In the data rows, 128 means zero.
Each pair is two rows. How far apart are they, by a hidden measure? 0 means very close, and 30 very far. Two or three weighted sums of its numbers give each row a place; it is the straight-line distance between the places.
[137 128 136 163 144 149 143 136 117 118 172 106 111 143 151 110 110 121 110 121 104 118 170]
[129 120 128 148 145 151 118 113 104 127 141 139 149 143 156 122 128 117 140 134 106  94 128] >> 13
[156 140 104 165 138 119 122 125 116 155 115 100 102 109 126 135 151 105 105 168 104 116 141]
[128 131  92 133 110 103 129 120 152 159 109 146 154 124 119 121 135 114 165 115 138 132 114] >> 5
[104 159 123 111 127 102  81 166 114 115 143 158  93 163 143 127 127 103 137 133 104 121 148]
[156 133 118 145 138 109 123 175 111 106 138 131 143 124 135 107 114 136 143 164 101 108 119] >> 16
[123 116 156 164 163 129 146  89 164  98 150 107 111 144 139 125 108 105  89 129  83  80 103]
[108 116 123 159 129 111 150 147 167 113 148  97 104 147 134 110 139 122 137 149 117 114 154] >> 12
[102 158 103  87 123 160  88 145  88 121 110 162 118 147 136 133 159 105 195 119 140 176 158]
[139 119 150 146 120 119 138 111 153  89 122  98 115 129 134  88 119 123 123 149  86 116 160] >> 23
[ 81 167 122  90 120 185 117 111  91 154 135 167 180 154 134 116 138 100 184  70 152 146 158]
[157  79 113 178 156 119 156 108 167 110  92  86 113 111  78 163 108 117  76 157 129 122 118] >> 13
[117 158 167  97 139 177 133 171  94 159 119 154 108 139 165 136 113  88 128 159 139 161 167]
[124  91 112 179 144 151 122 120 132 143 118  84 113 114  92 166 154 156  94 144 143 158 108] >> 16
[ 86 114 102  81  98 187 115  31  98 141 110 110 194  77 119 128 192 152 178 108 196 161 138]
[118 133 115 115 131 133 142 113 114 100 112 112 115 153 144 136 107 147 116 115 108 120 164] >> 7
[ 94 147 143 128 125 116 107 124 142 128 151 116 133 164 125 113 127 115 139 137 114 133 110]
[130 109 121 101 151 140 144 142 123 115 124  79 136 110 126 148 158 128 126 135 130 162 133] >> 10
[106 172 108 119 140 160  95 115  90 135 148 137 138 140 159 127 170 101 156 137  97 137 130]
[122 138 146 156 123 113 140 119 137 134 123 142 125 130 144 111 117 120 122 160  97  94 119] >> 11
[146 120  87 107 100 137 150 146 133 142  88 161 116  92  86 159  96 143 130 115 163 172 127]
[ 96 127 121 133 144 110  98  89 111 136 132 115 129 137 117 133 161 105 110 111 124 120 126] >> 3
[ 89 196 117  82 125 197  81 159  76 139 167 138 124 137 169 111 126  94 121 136 133 170 178]
[173 124 134 101 131 104 130  83 135 131 133 116 135 151 136 100 126 113 105 108  90  91  99] >> 8
[139 120 123 135 131 115 113  98 139 104 167  87 114 117 105 133 117 142  71 135 120 119 135]
[132 130 122 137 126 113 139 128 144 125 125 127 127 114 144 116 127 133 130 177 113 109 104] >> 4
[142 126 160 124 130 137 131 134 140  93 140 101 115 105 134 128  99 111  67 147 109 119 150]
[ 92 136 133 157 115 127  92 150 120 109 152 146 112 164 161  85 128  70 135 179  82 113 162] >> 19
[156 131 146 117 151 125 184 135 146 150  89 165 100  77 131 133  78 145 133 149 141 142  78]
[160 112 133 145 139  63 191 144 171  73 108 103 108 139 139  90 124 126 116 160  99  95  94] >> 21
[121  53 105 101 140 187 173  85  94 181  83  52 153  43  27 203 209 196  75  95 219 198 118]
[128 138 137 124 127  88 141 118 115 122 116 176 138 136 137 112 111 146 118 119 129 110 113] >> 5
[ 49 165 147  19 111 171  88 156  40 183 119 167 132 133 146 142 109  86 199  98 165 200 179]
[107 137 113 128 145 139 109 146 115 116 161 139 120 143 153  97 130 113 159 142  82 105 119] >> 8
[104 140 122 135 139 133  98 145 131 120 157 133 103 125 137  91 102  99 104 158  94  94 164]
[136 109 150 137 135 132 132 126 160 124 149 118  98 131 119 134 135 131  83 121 108 108 111] >> 3
[ 99 168 128 136 153 113  90 128 127 149 134 138 132 167 159  99 146  88 144 141 123 124 129]
[206  36 114 118 147 136 187 103 165 153  85  69 152  53  30 233 126 196  33 133 188 187 115] >> 18
[152  86 119 172 129 101 157 137 180 116 119  74 152 101  93 155 128 145  78 134 123 104 119]
[118 137 150 126 147 162 143 115 104 130 121 155 128 114 152 100 124 142 106 131 123 132 148] >> 8
[153 131 153 152 128  92 107 114 165 161 158  87  99 119 133 120  90 139 125 121 105  74 121]
[114 135 102 146 142  71  84 106 129 152 155 117 113 147 121 124 144 102 137 148 107 118 124] >> 21
[ 78 182 123 123 109 123 100 109 138 149 162 149 137 199 171 125 143 104 161 111 132 127 140]
[154 120 120 143 116  83 126 135 117 112 120 143 121 147 148 110 101 124 123 132 125 101 111] >> 15
[125 116  82  94  97 115 117  83 128 142 128 122 171 164  97 141  99 137 170  67 134 110  63]
[122 147 148 154 139 115 109 136 149 105 128 150 120 159 146 112 113 108 153  98 102 124 108] >> 12
[112 138  91 116 112 116 101 150 114 108 154 170 125 151 132 127 140 118 150  91 126 135 119]
[ 83 188 158 116 127 203  73 157  89 172 161 183 134 181 157 155 101  95 147 116 157 195 142] >> 15
[140 112 113 127 114 108 167 124 132 120  99 140 146 136 124 104  80 126 132  99 143  93  99]
[110 124  94 167 116  93 118 131 133 114 112 139 148 172 123 107 136 145 164  83  68  99 101] >> 23
[133 114  79  88 108 127 114 155 106 113 139 159 138 131 116 139 113 139 192 132 121 127  67]
[146 105 152 145 115  97 171 137 174 168 115 145 112 123 129 116 131 120 127 141 110  86 125] >> 22
[138 105 127 115  86 132 169  92 144 190  90 121 194 102  72 184 196 211 153  90 217 199 120]
[118 123 137  97 133 100 141 145 140 140 146 158 104 139 113 118  97 123 125 142 143 130 119] >> 15
[122 124 155 130 131 129 140 172 139 135  96 112  97 101 160 102 117 139 117 143 115 106 161]
[165  82 101 136  92 101 143 131 162  84 142  66 101 113 127 122 144 154 137 184  80  65  77] >> 14
[127 119 123 135 108 106 125 134 130  93 123 109 113 125 153  92 112 136  95 134  86  92 115]
[138 107  85 130 106 132 151 114 146 120 143  95 138 127 102 135 140 132  98 133 143 131 102] >> 9
[129  95  87 137 100 105  99 180 131 120 136 124 152 129 100 174 149 171 144  76 159 134 103]
[ 49 149 101  48 143 199  62  40   1 119 126  85 184  78 139  99 250 164 143 101 205 169 141] >> 17
[124 137 111 154 105 139 107 124 145 151 159 103 126 146 140 110 136 136 115 143  89  95 123]
[166  76 101 168 120  93 137 103 158 111 120 104 158 132 141  79 125 156 118 124 115  88  49] >> 9
[127 141 114 119 148 168 104 138 147 110 137 130 121 152 154 111 122 147 170 135 103 136 153]
[ 90 156 118  68 135 151 135 138 110 176  65 196 157 133 137 126 106 145 190 113 172 185 147] >> 15
[154 111 109 179 141 127 160 127 185 141  92 151 143 113 118  96 126 148 144 138  91 108  79]
[150 173 118 135 127 115 106 123 117 116 139 133 117 176 165 104 126 154 130 148  86 108 136] >> 16
[ 95 142  93 109 123 116 132  93  99 155 110 152 181 148 118 126  97 140 155 108 151 132 105]
[116 133 105 149  92 124 131 131 146 109 161 101 118 149 141 107 148 146 128 113 105 101 139] >> 6
[126 151 141 126 129 131 105 156 111 117 135 134 147 160 158 109 142  99 170 118 110 120 133]
[150 100  89 107  82 105 127 137 113 125 111 170 122 135 114 125 147 133 190 123 136 133  92] >> 13
[116 147 145  99 170 153 104 159  99 104 145 142 107 117 150  99 128 106 146 141 117 113 183]
[120 112 112 164 119 108 124 109 163 124 134  85 102 119 132 139 121 129 127 141 106 111 108] >> 3
[110 146 149 106  82 122 137 142 117 145 138 148 184 130 149 120 137 121 140 110 149 144 130]
[126 120  80 116 103  82 111 145 125 137  87 170 143 124 117 110  74 124 170 136 137 110 121] >> 25
[158 108 129 178 143  75 157 136 157 132 176 112 106 104 142  86 115 114 103 168 100  83 136]
[134 155 144 153 127 115 124 137 148 146 149 197 147 171 155  91 108 111 166 150 114  96 125] >> 9
[152 111 149 163 141 165 154  83 108 124 130  61 102 105 101 122 151 156  82 180 119 126 158]
[169  71 106 145 143 133 187  83 153 125  95 112  96  94  61 169 129 171 106 136 150 147  89] >> 14
[ 90 180 176  76 177 156  61 145  95 167 138 180 130 135 163 160  84  77 150 137 142 207 172]
[ 97 120 132 118 120 148 136  83  82 148  93 147 182  84  88 159 163 147 168  59 236 192 116] >> 12
[ 79  97 114  93 123 207 132  60  86 126 112  54 169  27  97 133 252 172  78  70 206 158 167]
[119 135  96 157 113 123 109 130 106 115 153 139 162 157 117 102 116 111 122 120 127 105 136] >> 14
[133 134 155 170 139 122 119  95 182  93 147 120 129 201 140 114 114 118 109 135 102  88 120]
[140 114 165 133 136 137 157 163 129 159  95 164 123  96 126  93 124 110 153 112 158 132 139] >> 22
[121 164 107 154 123 113 116 117 135 105 181 113 147 203 141 100 148 141 144  93 103  91 108]
[174 100  95 162 129  91 115 181 150 134 110 130 162 142 116 119 134 169 119 154 106  93 118] >> 16
[207  67 175 180 132  74 211  94 181 161 132  87 119 106  72 161 131 177  71 123 154 114  97]
[136 146 173  74 132 110 121 179 102 165 112 151 116 144 141 117 102 119 132 121 111 133 147] >> 6
[ 12 167  87  68 117 221  42 110   0  72 146  99 143 121 160 102 203 143 161 102 170 133 177]
[143 148 145  87 123 145 138 174 133 140 117 166 133 135 144 128 104  95 153 120 122 135 168] >> 19
[ 85 168 149 107  89 147  87 155 105 110 162 158 114 151 154 104 124  99 125 125 114 116 150]
[140 123 135 191 137  79 133 102 160  87 141  88 122 144 136 138 134 135  98 150  92  90 123] >> 4
[126 152 169 120 123 135 114 162 109 153 122 171 128 127 152 112 111  77 141 122 118 127 156]
[144 124 129 107 117 158 156 138 129 148 115 167 159 113 145 133 102 131 146 120 157 180 121] >> 15
[138  59 111 157 134 151 173  92 145 149  78  67 160  54   5 222 174 202 102 124 211 200  96]
[146 142 147 164 165  87 156 129 167 138 123  75 100 121 143 105 132 126 108 168  94  95 139] >> 12
[142 133 120 115 140 124 161 142 137 144 102 157 106 109 125 108 114 151 141 105 156 152 125]
[126 101 150 169 145 121 158 178 147 112 109  81 126 120 104 157 124 146  98 162 126 124 131] >> 23
[ 91 181 152 131 131 133  88 102 129 168 179 150 129 209 146 114 155 105 173  82 132 132 168]
[104 151 105 173 123 117  82 149 128 105 179 113 114 158 145 109 130  93 102 141 110  95 141] >> 17
[127 144 112 131 106 117 130 132 125 113 126 131 159 144 143 135 151 121 115 107 116 122 137]
[187 141 167 154 163 103 156 127 122 102 135 107  71 123 158  95 130 110  78 159  73  70 183] >> 11
[ 91 144 119 114 126 118  86 139 107 131 124 135 119 149 156 123 115 111 144 142 127 124 122]
[124 119 132 143  97  75 114 132 117  97 139 133 142 156 146  99 105 116 126 138  86 104 121] >> 10
[ 58 163 100  44 104 163 109 148  67 169 123 169 132 148 151 140 141 104 181 114 150 164 140]
[155 136 134 141 147  99 146 137 179 109 139  89  87 113 140 103 112 130  88 122  96  87 111] >> 10
[100 155  56 122  71 107  80 128  99 111 180 150 141 170 156 103 135 137 181 110 112  97 131]
[118 127 135 168 115 121 104 155 109 110 147  96 112 156 135 123 125 121 131 140  94 102 104] >> 18
[123 130 134 131 128 134  94 143 120  92 123 107  86 117 124 116 142 128  87 114 109 102 117]
[140 121 181 172 134  53 109 162 147 104 159 144 135 172 147  97 116 107 162  80  97 101 104] >> 5
[126 143 112 161 138 132 126 134  99  99  83 101 121  91 126 108 146  99 106 107 140 136 138]
[124 149 132 129 164 119 131 130 141 134 133 146 125 179 155  94  96 101 118 110 102 124 155] >> 7
[101 139 141 117 134 145 121 132 151 144 143 139 127 147 139 107 101  94 122 138 130 122 115]
[113 132 142 163 123 127 144 137 156  86 126 120  92 138 127 112 118 118 115 139 109 119 143] >> 10
[130 121 144 127 142  77 137 161 151 110 135 119 111 138 146  90 129 120 116 130  91  92  97]
[ 85 138  78  56 124 172  66  94  69  68 105  93 154  80 133 123 219 140 124 107 184 153 190] >> 13
[ 98 160 133  75 171 199 145 158  74 169  61 193 120  74 134 160 137 160 165 120 211 224 216]
[ 88 171 149  96 114 154  79 168  73 137 127 142 128 157 144 116  97  93 177 111 144 134 148] >> 27
[ 80 180 150  30 127 215  94 157  58 137 101 171 121 124 164 141 107 126 154 129 158 215 188]
[132 140 138 173 128 112 143 137 138 115 116 141 124 126 143 112 135 106 156 169 129 106 132] >> 12
[170 114 119 166 143 145 153  88 136  97 137 107  98 115  98 145 118 134  75 154 159 128 111]
[138 135  89 151 144 107 119 135 117  97 160 132 143 141 143 119 151 115  96 132  94 107 153] >> 18
[107 157  65 107  94 104 132 115 138 139 128 133 184 166 125 121 118 141 185 101 128 109  84]
[211 101 130 122 121  86 184 184 159 148 100 154 123 104 127  97 138 152 142 144 126 105 120] >> 15
[107 135 147 133 146 124 118 126 130  95 138  98 137 155 130 109 127 100 113 102 112  88 124]
[171 106 129 131 129 103 156 158 141 143 113 173 141 127 120 133  91 127 150 124 133 117  97] >> 14
[141 110 132 114 119  96 161 188 141 131 120 148 132 139 134 104 115 158 154 124 121 130 100]
[119  97  97 147  91  75 163 118 163 128 136 112 166 144 120 113 163 168 189 111 124 104  88] >> 8
[164 106 119 131 111  93 185 132 118 139 117 207 188 116 119 105  95 148 194  98 129 126  65]
[170  68 128 151 139  96 157 154 156 120 111  78 123  78  68 185 106 141  73 156 131 125 123] >> 16
[101 142 127 132 159 126 113 139 127 108 110 135  94 146 161  94  99 103 104 152 116 109 146]
[114 151 141 178 130  87 122  78 166  89 151  98  89 166 143 118 120 124  71 136  85  76  88] >> 4
[154 138 103 117 108  81 112 112 140 120 134 103 145 153 118 154 147 120 139 158 101 106 125]
[ 93 122 105 133 119 100 104 126 113  88 129 101 110 112 142 128 140 120 141 111 116 103 130] >> 5
[ 99  75 110 110 116 121 140  84 133 131 100  45 147  50  54 207 203 193  92 103 199 178 124]
[130 129  85 114 152 139  69 104 103 105 146 116 146 139 122 159 126 150 126 131 131 118 135] >> 20
[131 149 153 150 123 132 104 132 139  94 153 110 146 165 141  99 137 123 133 141  93 106 139]
[142 106 120 121 157 161 176 123 147 138 142  86 164  80  95 164 134 134 114 135 167 149 122] >> 10
[150  95 131 101 118 122 214  93 158 182  66 153 198  89  73 156  92 169 170  84 188 162  35]
[105 202 153 116 150 185  87 157  80 164 147 172 135 151 160 129  68  94 159 149 132 155 199] >> 7
[146 143 125  94 132 125 165 159 107 170 102 166 108 134 140 137 104  97 122 122 140 172 149]
[102 188 133 137 139 145 120 119  96 124 169 142 127 165 159 137 120  82 144  85 117 145 134] >> 7
[147 120 119 118 138 144 170 124 131 145  75 179 175  98 121 146  82 116 141 137 141 154 120]
[112 137  83 128 108 101 113 164 125  61 155 113 134 174 139 114 127 115 105 153  70  79 127] >> 13
[ 98 132 114 119 135 127 106 136 123 124 172 160 153 142 123 122 110 138 149 103 142 135 110]
[101 107 102  85 156 215  98  53  61  98 120  71 143  58 120 144 255 140 125 106 196 150 148] >> 7
[136 116 145 160 126 139 115 158 136 113 164 107  92 145 155 112 102 143 115 100  98  99 121]
[116 136 133 155 129 129 108 114 125 109 170 121 112 150 141 126 110 119  84 129 125 106 134] >> 14
[148 104 125 154 116  79 135 121 203 124 133 117 127 144 132 107 137 132 126 148 108  57 106]
[ 88 128  92 142 147 139 100 175 141 109 154  93 129 153 156  85 122 101 127 140  79  83 111] >> 7
[216  62  97 151 105 104 196 148 180 124  71 130 124  56  73 181  79 176 128 157 124 135  89]
[116 144 128 149 143  90 157  95 143 119 134 107  98 133 141 113 142 111 101 123 104 103 112] >> 24
[128 156 142 101 138 133 113 137  94 113  96 149  96 112 156 138 100  78  98 171 113 147 130]
[122 148 113 149 154 114 138 127 138 129 133 121  67 156 152 117 131 109 115 151  89  83 139] >> 12
[108 150 101 113  87 110  96 129  89 144 119 190 148 160 123 130 122 130 191 113 150 153  99]
[182  89 153 158 111  73 215 185 179 164  88 168 127  92 154  66 134 111 164 162 120  93 100] >> 12
[169 124 159 120 143 133 127 167 144  99 120 121  96 101 152  99 113 124 107 177 104 108 162]
[ 99 125 101 116 128 158  96  96  95  99 116 107 129 106 119 157 178 118 107 135 136 118 127] >> 11
[167  98 169 108 112 108 192 186 145 141  73 163 169 110 119 103 102 140 157  90 129 129 104]
[107 142 107 100 144 125 104 116 116 128 149 148  72 111 149  99 150 104 184 138 132 130 156] >> 17
[178  66 122 153 109  83 199  89 180 181  46 124 180  81  59 157 135 185 162  97 171 156 124]
[ 88 122 161 103 151 158 124 144 105 108 136 111 120 115 153 115 135 138 131 129 145 153 147] >> 28
[126 126  96  99 149 183 130  88  97 126 124 102 120  77 109 126 149 172  98 150 178 156 153]
[144  96 150 115 137 103 152 117 151 154  99 150 119  93 110 136 114 157 123 152 135 146 155] >> 11
[ 95 193 129  74 159 204  95 164  64 177 103 185 150 147 175 154 139  86 158 159 159 201 168]
[109 141 103 125 120 122 112  99 115 115 190 115 124 147 148 102 143 140 129  95 103 116 108] >> 5
[113 167 124 104 100 167  79 123  88 107 138 145 101 162 169 103  75 102 136 150 104 106 162]
[102 128 109 130 148 128  74 163 121 126 149 136 106 139 162 136 147 106 135 174 105 115 164] >> 14
[123 123 126  87 128 172 136 153 118 130 114 149 126 103 144 110 104 132 129 162 138 157 134]
[121 166 154 157 152  86 114 136 175 121 125 125 123 170 152  75 116 121 123 150  92 108 152] >> 12
[ 90 146 105 105 144 154  77 117  85 136 182  94 158 111 133 145 177 113 124 163 150 148 156]
[208  63 158 155 140  95 175  84 197 105 113  77  92 119 103 177  93 118  57 140  98 100 116] >> 3
[131 111 118 140 112  93 120 127 149 118 175 123 157 165 138 119 125 132 167  76  88  92  84]
[122 146 158 197 152  96 126  97 136 107 197 133 113 180 157 106 148 108 107  99  81  76 135] >> 16
[ 98 139  90 121 130 126 108 139 116 110 120 114 104 125 153 128 117 121 127 126 149 143 134]
[110 113 122 133  88 124 150  83 150 161 104 130 157 149  97 138 120 161 146  80 149 147 108] >> 6
[174 107 106 153 128 112 146  94 148 123 136 106 117 149 130 102 129 143 141 120  98 101 106]
[142 122 136 169 100  57 124  87 157 101 134 138 128 164 150  54 107 141 168 114 103  81  87] >> 6
[ 97 159 109 130  88 138  90 114 107 108 141 130 155 183 149 115 105 144 171 106 114 113 114]
[142 111 165 152 135 118 150 128 170 121 114  89 136 113  98 152 116 128  90 126 136 133 117] >> 6
[163 125 136 169 161 113 157 108 147  96 115 118 129 121 145 117 124 129  78 112 101 110 113]
[127  61 105 129  97 132 129  97 142 124 112  86 134  95  39 206 166 193 116 119 171 186  90] >> 19
[ 80 186 157  64 184 206  86 174  72 166 139 186 121 169 167 141  63 100 155 157 142 195 169]
[109 164 152 116 170 154 127 148 113 130 128 118  91 141 161 118  90  84  98 135  84 128 170] >> 19
[143  89 127 145 130  74 134 192 148 141 126 125 124 135 124 128 153 105 124 115 101  97  76]
[124 143 160 155 127 141 105 146 129 102 119 115 106 118 159 113 141 151  74 180  95 116 149] >> 22
[164  92 154 227 140 107 140  85 170  85 139  83  63 133 120 120  84 129  61 160  99  83 125]
[ 96 155 142 120 118 120 105 130 104 129 127 154 159 160 141 112 108 122 158  86 133 115 122] >> 8
[153  83  80 118 111  94 132 183 128 162 115 148 152 111  92 153 147 121 157 139 139 144  89]
[140 137 125 159 119 113 137 135 131 116 125 102 120 130 110 127 137 115  90 136 121 117 157] >> 19
[132  96  81  90 114 159 113  97 116 127 110 109 148 125  89 186 182 159 118 150 152 157 122]
[129 125 137 154 148 172 145  95 127 113 127 109 118 105 104 138 142 146  87 119 126 143 137] >> 6
[175 135 165 169 147 133 135 121 183 120 129  98 109 125 124  93 111 138 115 155 100  85 104]
[132  95 100 124 116 153 159 107 162 149 118  81 141  98  61 204 156 119 108 127 169 173  93] >> 23
[106 137  75 142  82 121  94 106 132 134 144 158 181 175 132  97 130 132 186  98 125  81  96]
[110 151 148 105 104 140 122 172 125 116 126 168 117 131 137 140 107 113 169 171 107 125 158] >> 7
[168  74 103 146  82  79 146 115 147 135 110 105 156 128  62 191 130 166  98 125 109 123  85]
[111 157 143  94 131 151 136 164 113 151 135 166 123 123 144 131  96 117 152 127 152 156 171] >> 7
[ 68 112  90 129 120 224  91  32  58  88 122 103 143 102  91 142 244 155 128  82 176 171 127]
[123 111 146 145 155  53 152 125 136 117 177 127 148 126 128  76 156 127 157 130  97 108 114] >> 10
[155 112 144 107  73 129 159 157 143 125 103 163 162 124 126 146 110 155 142 111 144 128 118]
[228  85 136 175 138 121 177 109 172 112  73  79  93 100  92 144  93 122  32 166 103 103 108] >> 9
[ 25 173  93  19 137 240  96 102  19  72 163 105 161  59 180  49 236 114 129  96 190 135 198]
[171 134 165 182 137 108 150 104 197 113 131 107 118 149 142 118 120  94 119 140  74  98 169] >> 27
[197  62 147 136 151 140 194 112 180 147 106 109 129 105  68 179  89 157  79 138 164 146 109]
[127 143 141 116 143 114 113 153  94 111 141 136 142 130 170 129 131 102 112 132 115 110 188] >> 17
[113 106  94 143 117  92  86 149 123 113 175  83 112 155 129 124 151 164 131 189  74 108 116]
[ 78 168  90 130 102 118  87 118 117 102 135 151 160 174 143 115  99 127 186 122 149 135 127] >> 14
[111 107 120 130 139 115  90 121 104 134 140 107 120 111 130 136 124 144 108 123 136 130 112]
[102 176 141  79 127 153 128 135 105 114 132 181 137 134 163 159 108  94 147  96 126 138 144] >> 26
[ 94 149  95  72 113 104 101 158  80 126 132 189 164 156 128 148 124 125 183 109 135 169 121]
[127 141 106 106 102  91  89 170 137 111 132 114 135 151 135 102 165  87 104 113  86  98 115] >> 3
[103  74  96  91 140 182 128  66  91 145  97  59 205  54  60 186 213 183 116  71 215 192 128]
[ 75 190 130  27 146 233 102 196  48 151 120 194 100 105 145 131 104  83 161 124 173 198 204] >> 10
[107 111 131 142 121 130 134 116 141 112 156  82 119 116  98 149 172 125  86 136 125 118 142]
[130 154 108 132  99 102  70 153 133 137 126 140 142 141 138 115  73  67 110 116  82 112 105] >> 15
[138 132 132 131 144 129 111 140 140  84 155 129 120 122 136 111 158 118 113 141 118  99  95]
[ 84 124 118 106 127 133  83 123  76 122 114 105 113  99 129 157 178 118  86 118 127 125 150] >> 11
[ 89 147 130 104 109 155  77 141  99 144 149 171 145 136 132 146 107 125 177 113 161 166 121]
[172  70 128 205 112 100 118 112 144 144 133 101 142 131 112 137 125 158 115  98 118 108  99] >> 9
[173 116 158 105 109  73 187 162 143 174  79 181 141 115 136  95  91 172 144 140 134 128  61]
[109 161 122 129 151 147 105 148 165 117 163 134  97 177 147 126 122 107  97 165 111 120 119] >> 5
[150 178 177 108 155 140 102 154 108 134 149 157 128 158 154 141 118  85 116 170 120 136 177]
[118 139 171 126 133  89 115  87 101 118 120 126  84 113 113 133 125 127 105 119 133 152 112] >> 11
[104 142 126 135 154 160 129 147 104 106 127 127 126 142 134 120 162 155 116 121 110 123 119]
[101 168 150  83 109 134  89 155  98 160 127 149 155 175 153 133 116 116 145 123 130 143 137] >> 8
[107 156 122 105  98 111 113 110 109 133 133 194 149 153 145 133 106 133 183 127 121 139  78]
[114 138 143 121 111 115 114 129 143 136 135 146 127 145 153 118 104 147 131 116 116 124 123] >> 6
[123 127 135 126 159 156 154 134 112 156 116 162 120 132 117 147 130 164 188  79 183 158 119]
[121 147 122 136  98 133 118 105 103 114 160 135 176 138 137 141 135  99 132 118 133 131 113] >> 26
[115 136  95 128 135 139 125 154 129 143 127 138 129 131 146  95 109 100 123 131 114 133 139]
[ 75 146 111  82 151 167  83 129 105 128 136 170 131 151 176 142 147 114 148 155 120 156 135] >> 9
[ 66 177 145 109 115 154  77 125  81 110 134 175 102 157 158 110 138  90 152 109 126 130 121]
[145 115 137 146 135 101 143 121 161 110 124 111 117 121 105 125 149 135 131  96 143 139 116] >> 8
[ 88 112 134 135 130 143 123  93 116 116 106 121 146 107 114 145 166  97 124 179 137 141 121]
[119 117 149 150 134 106 101 117 164 115 136 114 126 130 136  99  90 137 122 119 114 108 151] >> 11
[105 126 132 129 144 123 113 128 130 110 143 125  93 136 137 104 135 106 104 108 103 107 129]
[117 137 135 112 156 176 118 142  89 138 105 146  98 127 138 124  74 102 110 184 130 140 152] >> 17
[142 128 114 144 128  82 128 115 156 101 145  71 124 151 147  75 132 110  96 150  72  36 103]
[109 204 154  51 205 229  88 185  52 143 120 187 109 110 162 158 118  57 163 175 154 211 202] >> 19
[129 121 114 100 101 108 110 168 121 111 128 125 151 130 131 100 145 162 143 154 114 103  92]
[126  93 133 124 104 146 115  75 124 128 132  52 141 103  73 178 150 113  78 123 152 141 155] >> 12
[100 149 158  90 159 175 132 147  95 147 106 148 124 110 152 131  91 106 121 143 163 167 167]
[ 82 161 129  80  82 165 120 108  92 120 131 145 196 162 124 124 156 148 183  91 155 138 154] >> 9
[156 149 146 125 128 127 117 133 123 136 140 138  93 136 165 118 113  76  88 139 116 114 139]
[147 154 114 138 129 125 149 121 149  77 148 104 115 142 161  90 155 123  85 141  92 109 142] >> 21
[115 116 141 142 107 109 111 112 132 146 108  95 129 116 133 119 155 128 149 153 123 119 124]
[135 152 136 115 122 132 144 134 144 143 114 135 105 129 154  89 103 108  85 175 100 126 159] >> 21
[104 163 115  84 128 223  80 128  66 113 157 115  77 137 173 101 165  87 150 154 121 118 157]
[137 138  78 147 130 153 115 185 119 122 113 135 152 124 139  97 128  97 132 118 121 115 126] >> 12
[ 98 154 146  81 129 130  72 119  97 116 144 131 140 169 150 135 147 118 141 134 141 135 142]
[146 120 150 138 109 106 128  86 149 127 184  76  91 150 146 125 122 108  94 140  81  91 142] >> 9
